In the data rows, the value 128 means zero.
Some points, each followed by its number:
[131 123 103  80 158 173 161 207  83 126 164 165] 0
[189 176 143  54 173 195 101 145  79  90 143 177] 1
[140 125 102  85 117 151 108 204 101 118 157 155] 2
[138 114 117 180 146 133 111 114 154 119 162 148] 3
[138 128 121 116 136  94 100 116 132 135 151 124] 4
[ 84  93 129 161 146  83 163 105 171 142  95  79] 5
[106 108 126 158 153  60  97 141  83 126 100  88] 6
[188 149 144  92 112 171 116 119 117 133 143 130] 7
[184 132  86 125 151 163 114 158 100 167 120 119] 8
[ 55 136  75 180 103  70 186 123 123 185  54  63] 9
[125 199 101  47 154 229 112 221  52 129 217 176] 10
[146  83 110 168 124 141 112 170 119  94 136 144] 11
[129 113 155 113 135  90  91  72 173 146 113 103] 12
[139 135 118  88 110 183 114 143  97 116 156 171] 13
[127 127 133 152 111  68 139 120 169 158  78  71] 14
[112 118  90 149 132  83 133 153 122 128  47 125] 15
[161 198  86  22 147 186 153 216  65  85 164 219] 16
[139  69 120 144  96  94  77 188 105 117 129 103] 17
[121 144 132 173 107  83 146 113 157  93 101  91] 18
[164 132 134 135 152 157 119 200 134 110 146 165] 19
[124 133 154  99 127 152 126 114 130 122 123 132] 20
[106 119 151 129 132  97 144  63 108 136 125 100] 21
[123 136 106  95 122 162 111 116  91  96 151 157] 22
[149 118 116 109 121 160 118 140 146 137 153 136] 23
[113 116 100 137  98  79 156 120 187 167  89  83] 24
[117 120 123 119 128 132 143  62 127 153 158 116] 25
[171 227  75  16 177 255 150 255   0 142 176 213] 26
[140 163 158  94 111 166 140 114 121 119 160 144] 27
[ 86  75 141 136 123  79  97 124 140 145  99 130] 28
[108 143  19 133 138  89 190 104  60 255  32  91] 29
[116  92 141 141 117 134 116 124  98 151 107 119] 30
[131 137 129 142 139 148 154  89 120  97 151 165] 31
[107 120 116 174 143 114 130 100 163 152  78  97] 32
[124 162 133 138 137 165 114 126  72 141 143 128] 33
Which three points above are nearest to each new point by angle? Their numbers follow each, nearest first.
[128 125 148 161 119 107 116 148 148 126 123 123] 18 14 17
[117 139 143 167 137 124  95  97 132 112 139 117] 3 18 12
[133 111  90 156 115 135  98 109 145 120 143 131] 3 11 23
[167 141 123 118 159 140 121  97 151 112 156 142] 31 1 7
[130 126 155 145 135  94  93 119  97 120 125  81] 6 21 17
[113 117 171 143 124 101 132 108 103 125 155  97] 21 6 25
[104  90 118 183 134  89  97 146 103 136  90  93] 6 15 28
[152 118 153 117 138 134 142 110 118 134 161 139] 27 7 31
[110 156 156 158 148 110 125 115 177 121 146 154] 3 18 31
[132 132 146 147 118  98 134 105 132 103 157 122] 18 21 31
[137 125 137 108  98 102 104 114 136 134 128 107] 12 4 14
[137 203  93  57 155 183 125 202  77 130 149 174] 26 16 10
[ 96 132 173 146 129 113 138 108  84 144 140 138] 21 33 30
[138 112 154 122 133 120 116 103 159 100 152 116] 12 4 3
[121 137 150  97 143 153 144 115 128 104 117 118] 20 27 1
[ 92  87 135 174  83 112 126 137 162 142  96 157] 28 24 32
[140 133 109  84 124  93 119  87 131 137 146 126] 4 25 12
[133 148 119 120 136  95 148  88 141 190 100 106] 29 14 24
[133 149 142 122 118 146 113 101 179 107 151 156] 27 31 20
[190 157  74  61 149 229 136 238  53 140 181 197] 26 0 10
[124 165 153 118 160 105 122 103 144 126 130 127] 12 4 21
[136  54 117 115 154 164 134 146 155 113 172 153] 23 11 0
[123 103 108 135 136  94 162  87  99 173  59 108] 29 9 15
[ 93 118  97 167 117  98 162 139 102 160  84  95] 9 29 15
[143 112 144 166 131  83 116  97 157 111 118 105] 18 12 14
[143 132 155 145 124 117 132 114 143 141 150 107] 12 14 21
[121 112 121 161  91 131  95 152 190 146 130 113] 24 14 17
[139 172 123 103 173 168 108 156 110  60 152 113] 1 10 16
[160 131 132 123 171 203  75 156 107 104 158 162] 1 19 13
[147 160 132 100 112 116 107 131 120 117 162 148] 27 16 1
[142 113 118 115 129 102 122  98 118 150 124  85] 21 12 14
[156 124 111 107 168 107 147 107 100 189 123  67] 29 8 21
[ 81  68 147 157  81  92 101 114 154 139 114 134] 28 30 5
[ 93 104 151 142 117 116 127 108 125  75 160 153] 31 3 22
[156 175 140 122 138 196  94 130 128  96 164 132] 1 7 27
[109  73 142 180 110  68 119 117 151 139  68 106] 28 14 5
[156 130 126  96 170 169 101 112 147 103 184 160] 1 23 13
